In the data rows, the value 500 means zero.
Some points, one per row:
array([588, 407, 654, 500, 468, 352, 739, 641, 677, 220, 109, 718, 423,
       531, 402, 548, 579, 409, 481, 564, 625])
array([418, 428, 332, 477, 542, 670, 566, 446, 436, 301, 416, 779, 578,
       610, 429, 551, 492, 320, 575, 56, 942])
array([294, 615, 264, 386, 204, 339, 294, 530, 514, 562, 564, 236, 660,
       339, 452, 465, 256, 390, 717, 487, 321])
array([608, 596, 764, 268, 580, 433, 338, 835, 470, 458, 471, 304, 384,
       439, 237, 374, 534, 478, 823, 678, 408])
array([504, 473, 406, 450, 756, 397, 547, 227, 445, 702, 720, 465, 431,
       729, 450, 346, 596, 459, 741, 382, 441])
array([520, 538, 211, 497, 371, 383, 581, 295, 332, 465, 402, 612, 591,
       271, 627, 395, 529, 390, 600, 527, 580])
array([557, 401, 460, 437, 620, 0, 685, 390, 593, 662, 679, 529, 400,
       742, 653, 430, 620, 605, 255, 312, 416])
array([360, 427, 447, 434, 627, 411, 465, 448, 541, 542, 951, 459, 505,
       796, 513, 403, 700, 611, 399, 186, 516])
array([570, 439, 668, 427, 702, 745, 506, 448, 410, 372, 640, 491, 410,
       570, 309, 621, 448, 535, 486, 179, 479])
array([589, 462, 117, 554, 505, 629, 547, 164, 364, 621, 412, 566, 621,
       184, 713, 626, 299, 396, 619, 365, 577])
array([424, 432, 477, 614, 522, 805, 555, 450, 425, 342, 542, 795, 514,
       590, 436, 531, 475, 379, 295, 96, 898])
array([661, 491, 599, 497, 539, 720, 555, 399, 413, 517, 142, 429, 442,
       213, 590, 453, 553, 572, 999, 702, 445])
array([391, 714, 662, 436, 491, 521, 235, 813, 547, 525, 561, 352, 550,
       531, 547, 522, 550, 547, 602, 595, 517])
array([572, 353, 914, 705, 465, 573, 607, 604, 576, 422, 515, 514, 328,
       708, 373, 449, 690, 586, 644, 477, 135])
array([618, 547, 788, 405, 683, 511, 564, 629, 636, 439, 133, 437, 351,
       421, 582, 637, 634, 699, 666, 858, 447])
array([699, 420, 566, 425, 544, 404, 769, 633, 593, 287, 59, 716, 352,
       475, 413, 424, 658, 473, 480, 877, 701])
array([424, 592, 278, 436, 351, 493, 423, 416, 458, 671, 526, 358, 623,
       316, 511, 423, 227, 196, 701, 496, 562])
array([480, 595, 329, 432, 471, 0, 525, 520, 593, 388, 394, 634, 499,
       471, 601, 550, 602, 538, 363, 337, 504])
array([508, 422, 743, 363, 734, 479, 602, 423, 465, 511, 870, 373, 260,
       817, 307, 311, 730, 594, 581, 285, 337])
array([596, 436, 49, 589, 429, 460, 698, 136, 324, 492, 329, 778, 563,
       277, 649, 444, 371, 193, 577, 210, 767])
array([697, 476, 121, 435, 572, 0, 690, 442, 539, 450, 356, 828, 575,
       412, 569, 452, 519, 363, 185, 492, 804])
array([523, 567, 617, 232, 654, 690, 356, 704, 488, 499, 533, 299, 361,
       526, 59, 292, 452, 351, 885, 774, 626])
array([606, 286, 507, 419, 479, 354, 716, 365, 411, 539, 635, 417, 340,
       521, 496, 225, 676, 562, 818, 309, 315])
array([416, 381, 644, 743, 339, 439, 504, 626, 640, 467, 641, 585, 566,
       738, 556, 527, 646, 670, 558, 105, 303])
array([668, 445, 819, 654, 519, 789, 712, 543, 399, 247, 151, 734, 304,
       595, 406, 561, 603, 422, 624, 452, 547])
array([427, 245, 371, 449, 325, 160, 694, 500, 552, 474, 680, 424, 417,
       798, 496, 534, 492, 719, 29, 334, 193])
array([554, 534, 659, 589, 513, 359, 451, 599, 560, 564, 458, 392, 498,
       372, 601, 639, 472, 784, 306, 527, 398])
Here are 12 more points, each followed by its number:
array([443, 661, 726, 179, 717, 637, 335, 657, 504, 499, 603, 243, 332,
       603, 166, 357, 504, 382, 837, 686, 521]) 0
array([465, 369, 240, 499, 303, 337, 581, 292, 390, 658, 719, 339, 496,
       462, 583, 311, 579, 598, 596, 482, 188]) 1
array([410, 562, 415, 725, 285, 758, 433, 349, 450, 584, 624, 358, 635,
       146, 681, 663, 372, 517, 234, 609, 305]) 2
array([395, 557, 283, 390, 299, 603, 320, 632, 539, 617, 639, 411, 600,
       243, 548, 359, 405, 416, 581, 536, 680]) 3
array([401, 620, 342, 368, 251, 508, 333, 517, 392, 691, 707, 206, 518,
       237, 445, 333, 346, 426, 600, 595, 342]) 4
array([430, 530, 481, 351, 337, 694, 468, 624, 582, 476, 425, 372, 456,
       244, 347, 380, 368, 240, 863, 723, 490]) 5
array([419, 457, 625, 617, 622, 997, 384, 487, 485, 468, 782, 546, 555,
       487, 537, 697, 405, 572, 89, 227, 756]) 6
array([290, 610, 311, 417, 210, 562, 291, 541, 508, 581, 491, 209, 630,
       300, 438, 466, 259, 363, 602, 879, 341]) 7
array([654, 645, 759, 397, 727, 497, 417, 587, 488, 401, 370, 442, 463,
       441, 548, 640, 688, 727, 710, 762, 287]) 8
array([435, 579, 543, 324, 361, 245, 401, 777, 570, 584, 512, 199, 470,
       534, 349, 443, 358, 651, 329, 780, 395]) 9
array([410, 564, 378, 635, 334, 560, 420, 337, 498, 547, 470, 412, 691,
       183, 688, 665, 367, 558, 570, 473, 295]) 10
array([452, 485, 632, 214, 605, 716, 405, 642, 448, 396, 414, 316, 353,
       717, 96, 418, 341, 342, 908, 527, 596]) 11
Which three of these numbered points are nearest to each point below, ignoring the 3 directions in which the first points spread most? Their numbers follow each, nearest first.
array([552, 454, 458, 533, 394, 544, 716, 380, 484, 311, 343, 682, 488,
       261, 484, 425, 554, 235, 648, 365, 620]) > 5 4 1
array([550, 430, 392, 546, 419, 334, 633, 664, 633, 363, 329, 770, 551,
       448, 615, 520, 624, 511, 210, 403, 849]) > 3 4 5
array([508, 241, 731, 368, 712, 508, 669, 416, 427, 415, 802, 452, 267,
       832, 221, 372, 575, 487, 589, 0, 452]) > 11 0 5
array([440, 728, 399, 253, 748, 432, 295, 466, 451, 671, 761, 340, 521,
       621, 338, 392, 363, 293, 540, 580, 658]) > 0 11 3
array([291, 611, 397, 467, 175, 598, 302, 531, 534, 607, 548, 206, 593,
       318, 441, 439, 254, 399, 608, 740, 304]) > 7 4 5
array([589, 416, 653, 573, 438, 454, 745, 647, 703, 240, 119, 737, 385,
       486, 412, 537, 579, 378, 330, 664, 641]) > 5 4 3
array([558, 646, 337, 393, 832, 370, 527, 230, 398, 487, 536, 727, 562,
       605, 496, 438, 546, 270, 458, 493, 803]) > 0 8 11
array([449, 668, 633, 157, 730, 476, 326, 653, 478, 458, 619, 269, 375,
       637, 174, 325, 501, 398, 863, 678, 541]) > 0 11 5
array([497, 659, 332, 277, 572, 177, 413, 638, 610, 646, 219, 382, 481,
       501, 502, 457, 382, 406, 764, 842, 612]) > 9 0 4
array([363, 257, 511, 531, 511, 759, 555, 436, 477, 502, 693, 517, 455,
       828, 405, 450, 535, 567, 440, 252, 585]) > 11 5 0
array([627, 331, 597, 435, 473, 500, 805, 581, 556, 211, 123, 755, 312,
       622, 422, 546, 551, 428, 319, 607, 663]) > 5 0 4
array([550, 431, 490, 599, 430, 406, 655, 657, 603, 380, 367, 769, 521,
       458, 614, 523, 621, 523, 71, 463, 847]) > 3 4 5
array([489, 335, 386, 673, 391, 469, 642, 175, 501, 695, 533, 579, 524,
       522, 650, 388, 467, 354, 695, 346, 375]) > 1 5 10
array([456, 302, 355, 597, 277, 514, 585, 389, 522, 633, 649, 534, 498,
       500, 726, 314, 639, 619, 669, 190, 434]) > 1 5 3
array([401, 601, 599, 439, 353, 466, 292, 702, 406, 505, 668, 241, 483,
       554, 351, 565, 319, 512, 326, 414, 285]) > 4 7 9
array([588, 572, 635, 692, 555, 742, 359, 657, 510, 498, 564, 503, 636,
       291, 675, 662, 604, 719, 250, 654, 546]) > 2 10 3
array([637, 552, 323, 519, 711, 587, 571, 273, 340, 528, 465, 762, 538,
       547, 383, 381, 506, 219, 439, 633, 799]) > 0 11 5
array([553, 509, 122, 640, 407, 414, 659, 190, 439, 501, 358, 786, 659,
       208, 653, 458, 416, 121, 535, 393, 759]) > 5 4 1
array([409, 572, 274, 591, 302, 527, 414, 335, 471, 541, 420, 369, 715,
       142, 666, 655, 367, 559, 675, 514, 302]) > 10 8 2
array([285, 610, 406, 428, 228, 621, 314, 544, 490, 590, 601, 256, 599,
       287, 471, 449, 255, 373, 400, 908, 399]) > 7 4 9
array([354, 362, 387, 630, 214, 464, 586, 296, 454, 597, 717, 391, 536,
       515, 592, 406, 484, 593, 444, 498, 134]) > 1 10 4
array([421, 465, 684, 635, 627, 997, 395, 480, 449, 487, 774, 520, 551,
       477, 505, 699, 405, 593, 122, 166, 739]) > 6 2 3
array([301, 745, 502, 242, 626, 516, 241, 595, 433, 608, 677, 189, 497,
       536, 258, 433, 399, 424, 663, 742, 483]) > 0 9 4
array([657, 644, 932, 537, 756, 667, 404, 594, 500, 440, 210, 437, 396,
       427, 548, 636, 701, 655, 897, 800, 310]) > 8 10 1
array([645, 481, 674, 459, 716, 736, 629, 459, 400, 344, 443, 669, 362,
       554, 222, 364, 646, 317, 548, 639, 766]) > 0 11 5
